Each row is where one point has got to under a steady rotation. How many ticks took it there?
The counts run from 0 to 799.
[ 24 -23 -12  13 -15  23   5  27   6 -12  -5 -74  -9  65   7] : 269
[ 46  75   4  23  36  17  25  24  22   7   5  26   3 -16 -34] : 102
[ 31  63 -24   4  15  53 -32  22  40 -14   6 -15   6  -4  -4] : 733
[ 15  -9 -29   5 -18  19   3 -17   8  54 -23  52  -2 -44 -24] : 207
[ 27 -18   9   5  -8  13  10  19  12  -3  -1 -89  -2  58   7] : 61
[ 30 -57 -13 -39 -40  -6 -56 -16  14 -17  13 -28  -3  17 -10] : 38
[ 40  76  -3   9  44  22   3  12  25  17   2  -2   0 -23 -29] : 105
[-21 -37 -42  38 -18 -30  12 -29 -64 -14   5 -12   5  22 -21] : 170
[  8  35 -42  47 -23  33  12 -29  32 -28   9 -32  26  14 -35] : 88
[ 34  39 -26  59  -8   6  24  -3  32 -50  20  10  11  23 -26] : 94
[ 56 -18  13 -35  11  12 -33  45   8  40 -12  31 -35  -6  10] : 232
[ 11  36   4 -67   2  11 -58 -18 -24  -8  26 -30   4 -27 -34] : 757
[ 36  10  16   8 -14  23  53 -22  24  49 -12 -43  13   6 -44] : 495
[-10 -12 -27  37 -15 -27  49 -36 -66  -1   2  20   5   4 -34] : 591
[ 29 -51  -2 -46 -10  -6 -65 -13  17  16   6 -38 -18   4  12] : 243
[ 38 -26  20 -37 -55   8  -1  35 -27 -27   0   7  -7  48 -31] : 48
[ 21 -19 -63  26  -1  31 -55  23  41  -2 -13  25 -12  -4  24] : 10
[ 12  -2 -40   2  -4  19 -17 -21   9  62 -27  43  -5 -53 -21] : 417
[-11 -24 -23  35   2 -50  26 -49 -59  -9  15 -17   2  10 -26] : 587
[ 30 -46  -8 -54 -24   9 -69 -15  21  22   7 -38 -16  -1   1] : 34
[-10  -5   8 -28  15 -21   6 -15 -81  40  -1 -44  -6  -4 -25] : 158
[ 30 -30   2 -42  14   9 -57  28   6  40 -13 -28 -31  -3  21] : 447
[ 26  23 -34  51 -23   9  15 -22  44 -43  17   3  30  14 -36] : 300
[ 38  64 -16   0 -15  54  -5  22  35  -6  -3  22   9  -9 -33] : 728
[ 18  10 -30  35 -23  24   4 -49  54   7  14 -39  28  -1 -34] : 503
[ -1  34 -36  26 -28  42  19 -37  22  -8   2 -43  30  10 -41] : 85
[ 61 -17  19 -30  14   0 -30  42   6  24 -17  41 -34  -4  13] : 231
[ 24 -38 -32  49  14 -37  17 -31  19  42  -3  40 -10 -30  -8] : 199
[ -8  21 -35 -34   4  -1 -59   3 -45 -50  28 -33  -2  15  -7] : 555
[ 56  29   6   0  38 -24 -35   6  39 -33  46  -1 -11  -7  -1] : 742
[ -1  27   8 -12  40  -3  12  14 -65  15   1 -70  -3  21 -13] : 783
[ 36  25 -21  41 -31  11  24 -17  41 -38  18  36  22   4 -41] : 511
[ 34 -27   6  26  -9  -5  17  13  13 -18   6 -71  -6  67   2] : 272
[ 20  41  14 -67   5   2 -45 -12 -19   1  29 -11   1 -25 -39] : 755
[ 11   5 -55  10 -23  51 -31   6  13  44 -35  44   3 -25  -8] : 3
[ 31  12  24   1 -31   7  60 -24   1  24   4 -29  18  10 -63] : 76
[ 19   5  17 -11  35 -46   5  31 -68 -24  21  -3 -21  26   2] : 357
[ 16  -1 -32   3  -1  17  -5 -21   6  63 -20  49  -4 -52 -29] : 416
[ 13  33  17 -20  29  -7  19  38 -77   2   6 -35 -15  27 -18] : 779
[ 34 -38   2 -45  14   6 -60  20   9  39  -7 -36 -34  -3  22] : 448
[ 33 -31  -5  38 -22  -1  18  22  12 -18   0 -50  -9  67   7] : 481
[ 11   3 -61  13 -17  56 -47   9  25  26 -30  31  -2 -17   7] : 6
[ 16  45  -8 -47  -1   2 -39  -1 -36 -20  22  40   0 -24 -38] : 128
[ 31  53 -17  -2  47   1 -39 -27  36   9  31 -30   4 -32 -10] : 112
[ 34  49 -14   6  51   1 -42 -16  45  -4  29 -25  -1 -27   0] : 321
[-14 -26 -27  28   8 -51  20 -49 -54  -6  21 -40   5   9 -21] : 585
[ 10  34  16 -20  29  -3  19  33 -71   8   3 -44 -11  20 -16] : 780
[ 19  -5   1  -3  46 -59 -21  25 -57 -34  29  -9 -27  13  13] : 146
[ 40   8  32   5 -21   5  67 -20  17  34   1 -32  14  14 -47] : 284
[ 26   9  26 -18  33 -44  10  30 -76 -10  15 -12 -27  13  -8] : 359
[ 33 -29   6 -57   3  10 -60  13  16  45  -5 -33 -24  -7  10] : 239
[ 29   1  -8  30 -13  18  18 -40  60  32   1 -58  17   2 -28] : 709
[ 39  50 -20  59   5   8  26   7  27 -40  21  30   7  13 -25] : 96
[ 19  22 -30  47 -24  20  13 -34  46 -39  19 -16  26   9 -32] : 298
[ 47   8  32   8 -14  13  57  -8  22  40 -10 -36   0  14 -44] : 493
[ 28   7 -20  17  26  -8  11 -14   1  68 -19  47 -10 -49 -19] : 622
[  8  19 -30  35 -31  35  14 -46  32  -4   5 -47  23  11 -42] : 294
[ 15 -29   7 -45 -66  31   2  19 -33   8 -20 -19   2  40 -26] : 468
[ 34 -74  17 -33 -20 -48 -24  -2  -9  10  16  -8 -24  17   0] : 666
[ 49   4  27  13  -5  23  59  10  25  39 -20 -37  -3  19 -28] : 701
[ 23   1  26 -15  36 -47   8  30 -69 -18  21  -4 -22  18  -2] : 358
[ 10  50  -4 -58   0   8 -47  -7 -37 -15  21  15   6 -31 -36] : 338
[ 32  34 -22  52 -17  11  22  -4  32 -50  24  30  15  11 -39] : 303
[ 31 -58   9 -39 -62 -19 -21  -1 -18 -25  19   5 -11  28 -24] : 252
[-11  12 -30  31 -20  -4  48 -11 -74  15 -15  23   4   1 -37] : 595
[  8  36  12 -12  35  -2  20  25 -73   8  -4 -50 -12  19 -16] : 781
[  7  -3 -44  -1 -16  41 -25 -19   9  54 -27  42   4 -39 -20] : 210
[ 59  -8  33  25  -9  -4  60  10  17  22  -2 -23  -4  31 -33] : 489
[ 29 -28 -49  11  -9  -1 -50  21  11 -18   0  59 -21  -8  20] : 431
[ 37  78  -2  16  27  39  -3  22  27   6   2   4   2 -14 -20] : 313
[-19 -40 -48  35 -16 -31  12 -38 -62 -11   5 -20   6  18 -15] : 169
[ 36  55 -16  10  44  19 -40   9  51 -13  19 -29  -3 -17   1] : 528
[ 43  -5  37  12 -25 -18  62 -22  10  11  11 -26   9  21 -50] : 73
[ 20 -33 -12  24 -32  20   5  28   1 -13  -6 -62   2  63   4] : 478
[ 32  -3 -14  44  41 -27  24  -6   7  48  -9  52 -16 -37  -9] : 618
[  3 -21 -11  30  12 -61  42 -49 -53  -3  21 -25   5   3 -30] : 795
[ 31 -26 -41  12 -13  -6 -50  28  21 -18   0  67 -21   4  13] : 432
[ 38 -11 -12 -27   2  17 -37  59 -18  20 -24  53 -38   5  11] : 648
[ -6  23 -23 -51  -3   4 -62 -19 -24 -31  30 -37   7  -3 -19] : 761
[ 40  49 -12  10  47   9 -38   4  51 -17  24 -28  -6 -10   4] : 529
[ 54 -24 -14   4   5  -8 -37  45  20  -5  -6  58 -32   3  21] : 226
[ 25  -6  14 -13 -24  33   8  39  -9   1 -13 -74 -11  61  -1] : 57
[ 34 -13  -6 -37   4  26 -41  54 -23  28 -29  29 -35   2  15] : 650
[ 27 -30 -39  -6 -19  -5 -50  19  -8 -14  -1  73 -18  -5   7] : 641
[ 30 -61  -4 -41 -17 -11 -61 -15  20  15  10 -32 -18   4  12] : 244
[ -7   4 -27  38 -15  -5  50   1 -71   5 -16  29  -1  12 -34] : 386
[ 34 -14  20 -33 -49  30   7  49 -34  -9 -12 -22  -4  51 -22] : 51
[ 26 -50  19 -50 -65  -7  -1   6 -31   6  -5   6  -7  27 -33] : 464
[  7  19 -40  47 -28  22  11 -38  41 -29  16 -24  28   8 -35] : 297
[ 62 -20   3 -14   8  -5 -38  48  13  13 -13  53 -40   1  14] : 229
[ 17   1 -40   5 -26  35  -7  -6   3  43 -35  53   1 -30 -25] : 0
[ 53 -18  32  30  -9 -11  58  16  16   3   0 -26  -9  46 -21] : 487
[ 18   5 -42   5 -28  45 -13  -8  17  44 -34  58  -1 -26 -24] : 1
[ 32 -44   6 -35 -56 -10 -19  12 -11 -40  13   6  -7  40 -21] : 44
[ 26 -22 -31  63  36 -35  18 -21  15  34  -8  29 -15 -23   7] : 406
[ 31 -52  -1 -33 -54 -19 -32   1  -2 -36  23  -1  -4  34 -10] : 42
[-26 -22 -41  16  -6 -21  -1 -43 -68   6   3 -46   8  11  -8] : 166
[-21  31 -47  39  -8  27  37   1 -50  28 -29   5   3  -1 -28] : 599
[  2  21 -30 -12  27 -16 -51  17 -47 -52  31 -24  -9  26   9] : 349
[  5 -31 -69   6 -10   0 -64 -19  13   2  -3  32  -7 -25   7] : 635
